Each row is where one point has got to under a steady rotation. How many steps took it there?
The counts run from 0 to 729.
[-11  10   3  -9  -2 -11 -44  -7 -20   3 -18   0   2  19   9  -6  23  -8
 -47 -40  11  -1  19 -35 -19 -32  12 -38 -18  34 -14   0   2  25 -23  37
  13 -15 -25  -6  56   2  13 -67  -7]
232
[-26 -32   1  25 -22   0  23   4  11  22   0 -39  29  -9  17 -26   5  -6
   7 -18 -14 -25  11   8  25  21   6  33 -50  -1   1 -20  23 -36 -47 -14
   6   6  26  23  23 -69  25  -3  11]
301
[ 12   1  -6  35 -13 -10  -4  25 -13  10  -8  19  21 -30   2 -26   6   6
   4   6   2  38  23 -26  50  18 -27  -7  17   2   1  14  -8 -23 -19  61
  47 -50 -15 -52   9 -18  -8 -11  -2]
574
[ -5 -18  19   0 -22  -1  15  -9  47  26 -16 -20  33   9   0 -11   9   2
 -25 -22 -32 -51 -11   1   0 -18 -13   5 -38   7 -18  27  -9 -50 -32   8
 -16  31  11 -34  49 -48   2 -39   6]
220
[ 17   9   1   1  -2  30  11  -3  41   4 -18  33   3 -21   2  -2   0   3
 -24 -17  -9 -23 -38  40 -39  10 -45 -14  -8  17 -12   5 -26 -44 -20  30
 -14  -2  -5 -35  40 -58  -6 -23 -37]
418
[ -4   4   8  16 -34  -9  -9 -23  13  -3  -7 -42  28 -13  27  33   1  -8
  10 -30  31   7  46  -1  -7 -38  -6 -17 -18 -10  35   2 -20  -7 -31  40
  32  30   0  58  28  -4  23 -57  12]
594
[ 27  -9   4 -12 -42   8  31 -18  14  17  15 -50  24   3   2  38 -32  10
  13  27   6 -44   3  -2 -32   9 -14 -13 -21   2  32 -13 -15 -52 -34  19
  -9  11  26  11  22 -53  37 -33 -40]
307
[  6  15 -15  42  -6   9   1  22   7   0 -19   8 -20 -40  15  10  -8 -15
 -12   9  34  46  10  19  16  20 -47  -6  18  10  -4  -7 -21   7  -3  64
  54 -52 -22 -10  17 -20 -13   0 -22]
46
[ 22   5 -11  33 -14  25 -17  29  43 -25 -29   7  -3 -34  12  36   3  15
  23 -31  22  41  12   8  29 -40 -57 -25   3 -21  23  25 -36 -32 -14  41
  20   8   6  11  -7 -26 -22 -19 -11]
166
[ 18  26   6  19 -29   6   7 -35   7  18  -6 -19  -6  -1 -16  31 -17 -14
 -31  38  22 -25  12  24 -45  -1 -29  -2  -8  16 -22   4 -21  -3 -19  32
  11  -7  -2 -12  64 -50  13 -23 -31]
467
[-14 -15  -1  15  -1   7  18   7   0  50 -14  -1   2   2  -5 -50  -2 -12
 -39  15 -26 -32 -21  11  -3  42 -15  15 -26  24 -32 -14  14 -32 -35   7
  12 -38   3 -44  50 -72  14   0 -12]
380
[-21 -25 -13  33 -19 -18 -13  25 -31   4 -23 -32 -10  31   7  -5  -3 -21
 -17 -43  13   0  28 -10 -13 -15  13 -10 -29  15   4 -34  20  35 -38  -3
  17 -21   9  56  44 -15  23 -31 -34]
151
[ -7  10  -6  10  15  30 -12  -4   4  24 -29  41   7 -10   4 -43  35   9
 -34 -40 -11   3 -19   0  -1  19 -31  -4 -12  14 -25  18  -5 -38 -18  42
 -12 -10 -24 -44  45 -55   9 -33  -7]
661
[ 16 -15   0   2 -20 -13   8  47  19 -21   3 -65 -26  13   0  44 -33   8
  21  -3  24  18  23  -7  23 -22  -9 -25 -17   8  31 -27  -9   4 -32  10
  47 -32  32  37 -19 -27 -10 -15 -19]
157
[  2 -21   1  39 -41 -19  52  11   1  41   7 -38  16 -12   0  -9 -29 -16
  -7  44   1 -40  18  18  -4  24 -22  18  -8  14 -17 -25   3 -21 -28  16
  29 -40  -5 -15  38 -47   7  -2 -17]
98
[  0 -27 -17  70  -4   8   5  51 -24  29 -31  18  -4   7   6 -26  -8   6
 -14 -23  -1  12  -1   0  26  14 -29  -1   0   1 -28 -11  15  -8 -23  11
  10 -48 -23 -17  39 -40   1  10 -53]
290
[ 25   5   0 -25 -10   3  12  31  59  -6 -18 -15 -14 -15 -15  14 -13  23
 -10  23   1  12 -13  -1  30   7 -41 -12  -5  16   4  16 -30 -52 -11  35
  14 -21  25 -53  -9 -59 -23   5  -2]
656
[  8  24  -6 -26  12  -1 -45  18 -26  -8  -7   5 -12   3  21  -6  13  -5
 -32 -32  13  38   3 -44   2   7  11 -47   4  31  12 -11  -4  10 -13  59
  30 -31  -1 -16  23  -7  15 -61 -18]
523
[ 22 -15 -14   7 -32  -7  17  13 -28  13  12 -42   0  17   9  20 -30 -23
 -11  17  17 -25  12   8 -29  26  -3 -15  -3  22   5 -43  16  16 -28  11
  28 -37   2  23  42 -30  15 -20 -59]
677
[-15  26  13 -14 -24  14   2 -17  49  -9  -5 -30  20 -40  18  11  14  -7
   3 -10   3   4  17  16   6  -5 -26  14 -32  -6  12  10 -28 -42 -28  39
  19  38  20  14  11 -44   9 -42  52]
504
[  7 -28 -15  16  -6   8  31  43   5  23  -3  13  23 -27  30 -33 -21  -1
  -7 -11 -22 -20 -34  -3   9  37 -34  -8   3  16  -1 -10   2 -43 -22  21
  -1 -42 -10 -45  19 -47 -14  -9 -54]
49
[ 12 -47 -10  33  -9 -11  -5  64  -9  -4 -27 -18 -10  15  30   6 -20 -11
   6 -53  15   1  -1 -11   9 -39 -16 -50  -5   8  12 -25   3   9 -20   1
  10 -42  -7  30  20   3 -18 -22 -65]
199
[ 27 -49  -2 -12  -8  -5   9  64  26  -7  -2 -29   3  28   3  10 -31  31
  19 -42  -7 -16  -7 -43  24 -13  -3 -31 -22   2  35  -8  12 -41 -21 -14
  -5 -21  27  -1 -15 -27  -4 -23 -34]
688
[ 15  10   3 -10   7  -7 -44 -14 -20   8 -28 -16 -35  65 -49   9  14  24
 -37 -16   8  16  13 -51  -7 -24  21 -18 -27  15 -12  12  12  -1 -26  19
  15 -17  20  -8  46 -38  30 -24 -21]
32
[ 12 -15   0  20 -22  13  30  53  40  -2   1 -11  22 -45  47 -15 -19 -15
  19 -20   0   6  -3  11  40   9 -50 -17   2  -8  31 -12 -18 -32 -19  30
  20 -24   8  -5 -21 -28 -29 -16  -8]
536
[ 19   3  -7  22  10  18 -23   6 -12 -10 -25  11  13 -10  -1  10  21  32
  25 -51  22  57  22 -28  27 -15 -29 -16   7 -21  28  28 -26 -44 -15  50
   2   3   5  16   3 -23  15 -20 -20]
693
[ 17 -11  12 -43 -28 -31  28  18  18  21  14 -44   9   1   9   0 -35 -28
 -34  13  -5 -48  -6  -9 -11   2   3 -37 -18  42   2 -30  10  -8 -20   4
  29 -28   7 -35  35 -27 -10 -41  -9]
188
[-10 -20 -11  25  -1   3 -35  30 -17 -17 -35 -27 -38  40 -16   9  13  25
  -7 -60  28  23  24 -29   2 -34  13  -8 -37  -1   8 -16  10   7 -37  -1
   7 -11  21  68  11 -36  13  -7 -22]
401
[ 26  18   8 -12 -30   8   8 -34   9   3  13 -15  30   5   9  25  -4   5
   9   9  20 -21   5  -4 -35 -10 -21 -18 -15  -5  34  18 -29 -41 -26  52
   4  29   6 -12  35 -27  27 -60 -19]
266
[ 24   2 -10  17   7  -1 -41   5 -24   6 -25   1 -10  36 -26  13  19  40
  12 -16  19  47  23 -58  25 -32  -8 -28  -2 -18   7  33  -9 -19 -19  51
  19 -10  20  -6  12 -21  20 -33 -17]
363
[ 30 -41 -15  40  -6   2  -8  46   6 -10 -30  -8 -15  19   8  33 -14  23
  12 -54  28   4  10  -4   4 -51 -21 -31 -10 -11  18 -12  -6  -4 -28  12
   4 -15  11  37  13 -12 -13 -14 -69]
159
